Each row is where one point has got to under a steady rotation. How many steps took it there?
The counts run from 0 to 348.
[-.39 -.05 .27 -.26 .19 -.48 -.25 -.11 -.12 .34 -.06 .11 .19]
85
[.31 -.09 -.50 -.04 -.50 -.05 .36 .18 .39 -.08 .05 -.05 .18]
44
[.04 -.07 -.07 -.42 .06 .05 .21 .06 .22 .63 .11 -.16 .08]
76
[.19 .08 .15 .04 -.15 .50 -.09 -.34 -.54 .06 -.15 -.35 .29]
231
[-.13 .25 .07 -.21 .22 .41 .01 -.03 -.15 .23 .48 .30 .22]
79
[.12 .03 -.37 .03 .35 .14 -.47 -.20 .02 -.21 .40 -.37 .06]
319
[-.17 .33 -.03 .18 -.57 .33 -.02 .14 .32 .05 .21 .00 .09]
215
[.12 .38 -.24 -.42 .00 -.19 -.24 -.41 .04 .04 .05 -.27 .33]
236
[.02 -.56 -.11 .29 -.23 -.22 .01 -.25 -.02 .46 .12 .28 .01]
97
[.26 -.25 -.15 .30 .22 -.18 .23 .06 .04 -.31 -.38 -.40 -.26]
286
[-.27 -.17 .07 -.40 -.05 .05 -.05 -.29 .47 .60 .57 -.10 -.19]
323
[.04 .27 -.19 -.23 -.20 .10 -.24 -.48 .07 .16 .41 -.19 .26]
237
[.44 -.17 -.03 -.23 -.21 .52 .40 -.24 .38 .25 -.15 -.03 -.04]
293
[-.06 -.19 .12 .03 -.32 .43 .25 .25 -.37 -.47 .03 -.08 .35]
58
[.37 .32 .07 .09 .33 -.48 -.46 .13 .26 -.15 .31 .31 -.41]
266
[.10 .37 -.22 -.02 -.25 .00 .09 -.23 .26 -.32 -.22 .16 .26]
206
[.27 .25 -.38 .18 .07 -.20 -.29 -.13 .34 -.24 -.22 -.23 -.10]
288
[.25 .20 .23 -.32 .38 -.11 .04 .01 -.13 -.27 -.77 -.26 .36]
145
[.13 -.36 -.63 .06 -.42 -.31 -.12 .04 -.01 .22 .13 .21 .11]
43
[-.05 .15 .13 -.13 .05 -.18 .77 -.03 .35 .17 -.01 -.13 -.44]
271
[-.05 -.41 -.17 .14 -.41 .27 -.19 -.44 -.24 .10 -.09 .07 .53]
66
[.54 .26 -.10 -.35 .28 -.08 -.29 -.38 .22 .32 -.13 -.24 .01]
235
[.27 .21 -.06 -.32 .06 .15 -.33 .11 .21 -.68 .28 -.21 .15]
297
[-.14 -.58 .47 -.13 .13 .26 -.27 -.08 -.15 -.08 -.44 -.56 -.12]
308
[-.54 .03 .39 -.21 .32 .04 .44 -.28 .13 .14 -.31 -.05 -.19]
249
[.11 .05 .25 -.33 .24 -.07 -.27 -.08 .30 .42 -.03 -.16 -.11]
159
[.10 -.05 .00 .12 -.07 -.45 -.13 .55 .18 .38 .33 .05 -.41]
105
[.17 -.26 -.21 .00 -.18 -.06 -.51 .10 -.31 .17 .52 -.09 .18]
73
[.42 .21 .01 .06 .06 .10 .02 .52 -.41 .13 .54 .26 -.17]
103
[-.49 .05 .12 -.32 .48 -.03 .33 -.24 -.12 .26 .11 -.02 .17]
2
[-.25 -.30 .43 -.03 .33 -.30 .10 .19 -.01 .30 -.01 -.35 -.18]
331
[-.15 -.32 .43 .26 -.16 .27 -.01 .03 -.11 -.04 -.33 -.16 .10]
307
[.08 .08 -.29 .15 .12 .46 -.51 .37 .30 -.30 .05 -.14 .04]
49
[-.75 .24 -.07 -.15 .01 -.14 .32 .02 .49 .12 -.40 -.30 .13]
302
[.34 .17 .26 -.16 -.20 .20 .20 .70 -.02 -.01 -.13 -.23 -.03]
135
[-.30 -.19 .21 -.24 -.40 -.35 .05 .34 .13 .06 .09 -.52 -.21]
300
[-.27 .25 -.22 .06 -.42 -.52 -.56 -.02 -.17 -.29 -.19 .03 .33]
117
[-.01 -.27 .02 -.09 .35 .16 .54 .05 .48 .20 .05 .59 -.11]
24
[.23 -.16 -.17 .05 .17 -.36 -.48 .15 .19 -.24 -.41 .24 .23]
40
[.13 .33 -.24 -.26 -.02 .66 .14 -.47 -.24 .02 .14 .10 .24]
154
[-.15 -.25 -.03 .19 -.19 .06 .39 .06 .08 .24 .38 .46 -.48]
22
[.33 .15 -.04 .17 .10 -.51 -.10 -.02 .01 .47 -.06 -.34 -.15]
181
[-.12 -.04 -.41 -.44 -.06 -.15 .17 -.29 .03 .61 -.27 -.35 .12]
151
[-.10 -.34 .10 .16 -.14 .67 -.04 -.16 -.18 -.50 -.05 -.26 .04]
306
[.45 .20 -.11 -.22 .07 .18 -.24 .19 .54 .40 -.37 -.38 -.23]
212
[-.33 .60 -.26 .01 -.26 .11 -.30 .05 .45 .01 .03 -.11 .03]
214
[-.30 .00 .06 .41 -.62 -.19 .47 .24 -.21 -.04 .08 .07 -.40]
194
[.46 .11 -.31 .31 .04 .33 -.59 .09 .07 -.11 .07 .05 -.04]
125
[.02 .24 -.15 .44 -.40 -.01 .24 -.16 -.04 -.59 -.10 -.14 .05]
283
[-.18 -.08 -.06 -.56 -.33 -.13 .20 .15 .44 .07 -.24 .21 .05]
54
[-.02 .68 -.49 .01 -.16 -.10 .19 -.27 .26 .34 .39 .50 -.22]
184
[.36 .40 -.16 -.08 -.11 .49 -.24 -.10 -.32 .09 .27 .05 .02]
155
[-.47 .41 -.28 -.01 -.32 .06 -.44 .09 .06 -.17 .09 -.07 .47]
139
[-.21 .18 -.40 .25 .29 -.55 .04 -.39 .01 .25 -.10 -.06 -.02]
258
[.50 -.30 -.36 .16 .74 -.11 .13 .06 -.20 .17 .08 .04 -.21]
16
[-.04 -.13 -.08 -.02 -.34 .16 -.55 .43 .16 -.09 .27 -.08 -.06]
51
[.10 .32 -.18 .17 .63 .11 .36 -.25 .25 -.23 .07 .29 -.23]
348
[.01 .24 -.09 -.13 .33 .05 .14 -.64 -.11 .07 -.18 .34 .43]
175
[.00 -.19 .40 -.17 -.29 .40 .27 -.13 .01 .12 -.65 -.05 .31]
143
[.06 -.18 -.17 .09 .08 -.14 .24 -.41 -.57 -.14 .45 .34 .20]
13
[.42 .08 .14 .44 .15 -.45 .07 .03 -.26 .44 -.01 -.24 -.27]
180
[-.25 .22 -.34 .40 -.08 .05 .31 -.69 -.13 -.02 .12 .23 .03]
260
[.19 .31 .17 -.01 .26 -.19 .11 -.16 -.41 -.14 -.16 .45 .26]
176
[-.01 .12 -.54 .36 -.15 -.20 -.29 -.37 .64 -.35 .02 -.24 .23]
289
[-.06 .18 .41 .08 .39 -.08 -.18 .43 -.13 -.07 -.56 .32 -.11]
114
[-.03 -.45 .31 .41 .07 .21 .41 -.41 -.43 -.08 -.09 .04 .06]
337
[.14 .21 .17 -.35 .50 .31 .20 -.08 .06 .06 .04 -.33 -.26]
242
[.37 -.33 .15 -.38 .29 .22 -.10 -.16 .01 .04 -.44 -.05 .32]
69
[-.17 -.18 -.22 -.02 .02 -.22 -.24 -.51 -.12 -.12 -.05 -.24 .42]
312
[.33 -.32 -.12 .20 .18 -.03 .49 -.27 -.43 .00 .45 .29 -.05]
14
[-.53 -.44 .14 -.30 -.01 -.10 .15 -.08 -.06 .35 .16 -.15 -.20]
0
[.26 -.36 .23 .07 .61 -.09 -.07 -.22 -.11 -.25 -.19 .10 -.35]
339
[-.20 .17 .27 -.20 -.33 .06 -.33 .21 -.14 -.38 -.04 -.74 .20]
223
[.17 -.12 .34 .21 .12 -.14 .02 -.02 -.57 -.03 .19 -.30 -.13]
254
[.08 .08 .33 -.05 .58 -.30 -.18 -.28 -.07 -.41 -.31 -.07 .02]
340
[.32 -.21 .17 -.11 .08 .51 -.16 .06 -.06 .36 .05 -.20 -.20]
157
[-.19 -.42 -.35 .03 -.51 .14 -.21 -.49 -.06 -.12 -.01 -.19 .41]
65
[.40 -.06 -.15 -.34 .50 .33 .11 .03 -.14 -.05 -.04 -.31 .13]
317
[-.25 -.09 .22 .31 -.07 -.64 .18 .07 .34 -.06 -.30 -.02 -.10]
279
[.65 .05 .28 .20 .41 -.15 .18 -.24 .16 .17 -.16 .11 -.28]
264
[-.17 .05 .22 .33 -.34 .53 .08 -.27 -.03 -.64 .20 .00 .24]
305
[.13 -.12 -.13 .26 -.27 -.31 .17 -.20 .41 .43 -.74 .03 -.07]
204
[-.05 .05 .27 -.34 .22 .21 .19 -.21 -.04 -.47 .44 .11 -.02]
327
[.59 -.19 -.26 .12 .19 -.19 -.16 .12 .10 -.19 -.54 .03 .02]
39
[.34 -.20 -.16 -.02 -.28 .03 -.35 .00 .64 .43 -.34 .00 -.01]
128
[.26 -.44 -.06 .00 -.11 .20 .65 -.30 -.09 -.02 -.04 -.33 .13]
315
[.26 -.09 .07 -.17 -.25 .28 .28 -.31 -.07 .33 .50 -.10 .00]
239
[-.10 .25 .12 -.15 .19 .06 .62 -.01 .34 -.09 -.01 .05 -.23]
272
[-.29 .24 -.37 .12 .36 -.64 .01 -.31 -.01 .35 -.26 -.37 -.06]
257
[-.11 -.18 .21 -.09 .09 -.25 .26 -.50 -.19 .45 -.37 .35 .12]
174
[.42 .21 .21 -.15 .60 -.31 -.44 .01 .11 -.14 .05 .04 -.30]
265
[.69 -.09 .10 .40 .21 .22 .28 -.23 .08 .23 -.08 .23 -.37]
263
[-.03 -.07 .33 -.13 -.56 .47 .35 -.15 .18 .21 .02 -.19 -.19]
217
[.07 -.06 -.07 -.08 .71 -.14 -.09 .04 -.31 .11 -.33 -.13 .11]
92
[-.30 .37 -.17 .38 .29 -.37 .06 -.69 -.19 -.09 .12 .03 .13]
259
[-.36 -.16 .38 .27 -.10 -.25 .09 .14 .47 -.06 -.43 -.15 -.40]
278
[-.35 .45 .10 -.10 .26 -.12 .20 -.24 -.31 -.24 .07 .29 .23]
251
[.37 .20 -.20 -.47 -.02 .04 -.64 .28 -.27 -.06 .27 .08 .18]
72
[.12 .19 .03 .48 -.31 -.18 -.33 .03 -.11 -.11 -.25 -.13 .12]
201
[-.21 .36 .27 -.31 -.26 .10 -.41 .37 -.07 -.38 -.01 -.41 .23]
222
[.11 .37 .46 -.01 .19 -.12 -.20 .38 .16 -.17 -.21 .08 -.24]
190
[-.36 .03 .15 -.41 -.10 .11 -.05 .01 .16 -.35 .04 .31 .28]
56
[-.16 .08 .00 -.13 .04 -.20 -.54 -.14 .07 -.02 -.48 -.29 .11]
310
[-.23 -.14 .18 -.07 -.55 -.26 .23 .07 .12 .34 -.20 -.52 .03]
225
[-.24 -.31 .16 .24 -.13 -.60 -.04 .60 -.07 .02 .00 -.10 -.31]
30
[-.35 .01 -.06 -.22 -.18 -.11 -.30 -.45 .20 -.21 -.21 -.33 .36]
311
[.23 .28 -.31 -.24 .36 .58 -.05 .34 .31 -.04 -.07 .06 .06]
48
[-.28 -.03 .36 -.17 .29 .11 .36 .28 -.16 .18 -.22 -.17 -.16]
166
[-.23 -.16 -.18 -.17 .31 -.28 -.21 .31 .03 -.03 -.55 -.43 .38]
62
[.24 -.58 -.26 .10 -.47 .12 .33 -.40 -.39 .18 .26 -.39 .27]
314
[.15 .06 -.11 .19 .41 -.51 -.27 -.28 -.15 -.33 .42 -.16 -.03]
342
[.09 -.52 .16 .07 -.29 .31 .18 -.37 -.11 -.01 -.31 .12 .19]
67
[-.03 .10 -.12 .01 -.32 -.09 -.63 -.07 -.43 .12 .11 -.51 .37]
148
[-.43 .12 .51 -.16 -.27 -.18 .23 -.27 .14 .36 .04 .03 -.20]
248
[-.05 .02 -.15 .28 -.67 -.45 -.05 .14 -.18 .02 .12 .12 .30]
118
[-.19 .34 .12 .44 -.11 .03 -.11 .48 .05 -.58 .23 .03 -.08]
275
[-.52 .58 -.32 -.06 -.01 -.20 .10 .32 .26 .31 .12 .55 -.07]
108
[.10 -.07 .36 -.32 -.02 .24 .10 -.11 -.14 .07 -.63 .00 .22]
144
[-.16 -.08 .30 -.16 .12 -.29 -.21 -.08 .07 .02 -.35 -.67 .06]
309
[-.05 .32 .02 .23 .30 .16 .28 .08 .50 -.44 -.07 -.06 -.27]
273
[.02 .30 -.08 .10 -.32 -.26 .12 -.15 .02 -.48 .09 .23 .30]
282
[-.13 -.06 .07 -.23 -.28 -.06 .39 -.56 -.23 -.17 .09 -.04 .49]
313
[.60 -.14 .11 -.11 .11 .27 -.27 -.17 -.14 .22 -.47 -.46 -.30]
233
[-.42 -.20 .44 -.06 -.20 -.12 .02 -.27 .05 .48 .29 -.09 -.36]
247
[-.11 -.30 -.25 .25 -.73 -.46 .37 .02 -.20 .16 -.19 .20 .00]
119
[.32 -.14 -.67 .10 -.26 -.42 -.30 .05 .18 -.36 .37 .15 .31]
42
[-.09 -.14 .31 -.06 .07 .47 -.13 .41 -.30 .28 .18 -.04 .02]
81
[-.01 .03 -.24 .35 .41 -.18 -.37 -.09 -.32 .24 .09 .16 .08]
94
[.28 -.09 .31 -.31 .19 .40 .27 -.16 .09 .14 .08 -.34 -.17]
241
[.36 .01 -.21 .15 .90 -.07 -.13 .37 -.08 .17 .08 .16 -.22]
17
[-.02 .09 .35 -.65 .08 .21 .20 -.40 .27 -.20 .46 .14 .09]
326
[.17 -.18 .02 .08 -.35 -.28 -.09 -.10 -.29 .29 .12 -.35 .18]
149
[.08 -.08 -.26 -.01 .30 .14 -.65 -.33 -.06 .08 .33 -.33 -.09]
320
[.15 .27 -.24 -.47 -.27 .21 .12 -.02 .24 -.08 .09 .45 .35]
131
[-.14 -.06 .26 .55 -.14 -.11 -.17 .14 .15 -.03 -.05 .03 -.41]
277
[-.09 .23 .20 .23 .34 .00 -.17 .55 -.09 -.52 .35 .33 .01]
27
[-.15 -.07 .08 .47 .23 -.56 -.03 -.18 -.02 .18 -.26 -.35 -.25]
256
[-.09 -.20 -.09 -.14 .22 -.48 -.16 -.43 -.03 .12 .01 .30 -.09]
10
